Rotation paths and how fast each direction turns (degrees per step):
Each turn is a multiple of 5 degrees from 10 to 175, or 0.
Each row of a path follows its step; steps can be skipped.
Rotation 1:
step 0: [ -6 -13   6   7   6  -2  -8 -31  18 -38  -2  -5  -4 -21 -12   4   7  10
  -5  -5  13  11   2  -7   1  -2   8 -11 -19  -5 -14   8 -11  -3   1   1
  -8  17   5  21  -3   5  25  -2   0  11  -3]
step 1: [-15  16  -1  -7  21   3  -9  21 -12   3   8 -27  16 -10   6   6  -9   0
 -13  -5   2 -14   9   2  19  -3 -10  -5  19 -10  -9  18 -13  -3  -9   3
 -21  -2 -17  -5  -1  -3  12 -19  22   0  -6]
step 2: [  9 -20   2   5 -17  -8 -10   8 -14 -15   6   1 -12 -17   3   9   2 -11
 -21 -18  19   3   9  11  -4  18  20  -4  -2   3   8  -8  -5  -5  -3  16
  -8   2  -7  24  12  17  -7   0  -9 -12 -27]
step 4: [  1  23   7   5  -4  -2 -24   3  -1  -9  -5   2   1  -5  -9  13  10  -7
 -20   6   2  -9   2  20  -8   2  10 -10 -33  -8 -24   6   6 -11  18  -3
 -15  -2 -23  11  -3 -14 -16 -14  -4  -3  -3]
step 5: [-20 -12   3  -7  -6  11   8   3  -3 -12  15   0  17   0  -2   0 -18  21
 -22   1   1  13   2   1 -16  15  15 -23   6  -8   5  23 -24 -12  -3  -4
  -2   6   5  -5  -8   8   7  -1  -4  30  -7]
step 6: [  0   5   7 -10   9   3 -32  18  18   2   4 -13 -13 -14   8   3   3 -11
  -1   4  20  19  16  18  21  -3  -1 -19  13   8 -29  -3  -5   9   6  -1
 -11 -14   3  -2   4   8 -10   5   3   4  -9]
step 7: [ -6   4   5   0   6  -6  -8  16 -20 -20  -6   2   0   7  11  10 -18  -9
 -17 -31 -24  -3  -6  -7  -7   3   5   2 -13  17  -1  11  -7 -18  -3   0
  -1  -1  -5 -19   2  20 -12  11 -22   3 -19]
step 8: [ -5 -11  10  18  17   9 -12  18  18  -9  26   3  -1  -2 -15   0   5  -4
  -1   7   7  -5  -2  12 -15   9  30 -15   4   8  -2   8  25 -13   9  -2
  -5 -14  20  -1 -10   6 -13   4  12  -8  16]
step 9: [  4  -3  18 -14   2   3  -1  -7  10 -21 -17  -3  14  11   5  14  -1   6
  -6  15  -3  -2 -10   4   1   9  -8 -15 -11   7  -3  16  -1  10  24 -12
  -5  -4  -9 -31  23  -1 -15 -22  -7   9 -19]
step 10: [-26  -9   7  -7  10  14   0  -2  12  26  -2  20   8   0   2  -2 -19 -11
 -16  -9  -3  18   4  17 -17  -7  10 -14  12   6   1  -9   8  -9   8 -14
  -8 -10 -20   5 -23  11  -4   7   8   2 -14]
[ 2 -1 -1  0 -1 -2  2  4 -1  7 -5 -2  2 -3  3 -3  1  2 -3 -3  7  5 -3  3
 -1  1 -6  1  5  1  1  2 -5 -1  7 -2  1  0 -3  2  2  9  1 -1  2  0  2]
85
[ -2   0   0  -2  -5  -1   3  -2  -2  -4  -1   1  -3  -2   3  -1  -8  -1
  -3  -2   1  -2  -4   0 -12  -1  -2  -5   0   2  -1  -6   6  -2  -2   1
  -1   3   1   2   2   2   4   3   2   2   1]
140
[ 1 -5  1 -4 -1  6  2  3 -2 -2  3 -2  1 -2 -2 -2 -2  7  1  6  0  1  0  5
 -1  2  1  3  2  4  2 -3 -2 -2 -4  1 -6 -3 -5  0  9 -4 -2 -3  2  2  1]
95
